(in the rows, 128 means zero)
A single turn carries every row of the set below to another of its rows. Some are shown first; where does it send the rows asked next?
K465: [150 113 136 122 113  95 135 136 143 132 143 103 117 123 128]
K783: [124 150 147 117 108 111 137 140 132 145 163 132 146 152 126]
K741: [124 131 156 136 151 131 138 133 115 139 142 137 137 126 125]
K260: [119 115 149 123 119 116 149 143 168 149 164 156 119 107 122]
K705: [147 127 153 121 133  93 120 152 135 145 166 103 128 109 112]
K489: [145 127 153 144 131 105 114 165 163 134 154 136 134 137 131]
K486: [144 112 177 134 126 131 140 133 142 157 168 131 142 109 136]
K93: [128 130 159 137  89 116 116 150 145 132 139 137 123 124 123]
K202: [129 132 134 132 124 120 141 137 143 143 149 164 132 144 112]
K945: [123 120 129 133 128 109 121 132 140 167 137 120 128 136 137]
K474: [149 130 147 124 124  93 113 130 142 106 169 127 131 123 124]
K810: [126 152 159 100 141  92 130 144 164 130 154 138 139 122 124]
K962: [130 155 147 141 124 102 137 122 162 139 156 137 143 101 122]
K387: [114  93 145 131 124 112 150 154 148 128 165 134 117 129 131]
K812: [131 103 154 108 128 132 130 142 126 127 157 126 154 103 121]
K634: [116 148 132 127 129 114 121 137 127 148 131 135 128 135 134]
K361: [108 114 136  99 136 105 134 142 141 152 147 118 125 118 109]
K957: [117 116 172 123 137 103 104 146 139 140 146 142 128 149 115]
K178: [ 97 105 151 118 124 101 120 131 136 123 151 123 130 120 150]
K808: [141 132 157 117 126 113 129 146 149 131 124 124 150  92 127]
K291: [123 132 164 112 147 110 130 143 131 148 141 124 168 115 131]
K354: [159 115 156 125 140  94 117 154 161 142 154 137 120 115 132]
K351: [132 135 154 114 111 123 152 140 136 129 138 123 142 138 155]
K776: [135 122 136 100 119 108 115 140 143 140 143 141 145 146 145]
K510: [145 145 164 133 154 110 123 142 135 137 155 122 114 110 136]
K330: [144 127 163 114 143 124 140 131 126 157 153 122 133 102 145]
K293: [128 137 160 110  95 116 118 127 143 138 171 140 131 100 130]
K858: [120 103 164 123 131  77 141 135 155 140 169 123 135 133 139]
K828: [139 121 171 112 127 103 140 112 141 147 171 139 133 123 104]
K641: [123 115 153 120 144  97 137 152 160 149 158 126 103 115 152]
K713: [126  99 173 133 112 101 145 121 151 130 140 135 137 113 139]
K819: [116 144 155 138 116 114 146 130 149 124 161 159 138 115 120]
K573: [105 118 140 136 130 123 156 152 146 129 160 115 136 122 140]
K483: [113 133 174 108 127 128 141 153 130 131 174 119 124 126 124]
K61: [100 121 165 132 103 103 122 152 150 147 163 144 140 114 109]

K945 moves to K573
K713 moves to K808
K705 moves to K783
Now these:
K776 moves to K178
K202 moves to K641
K828 moves to K810
K354 moves to K634

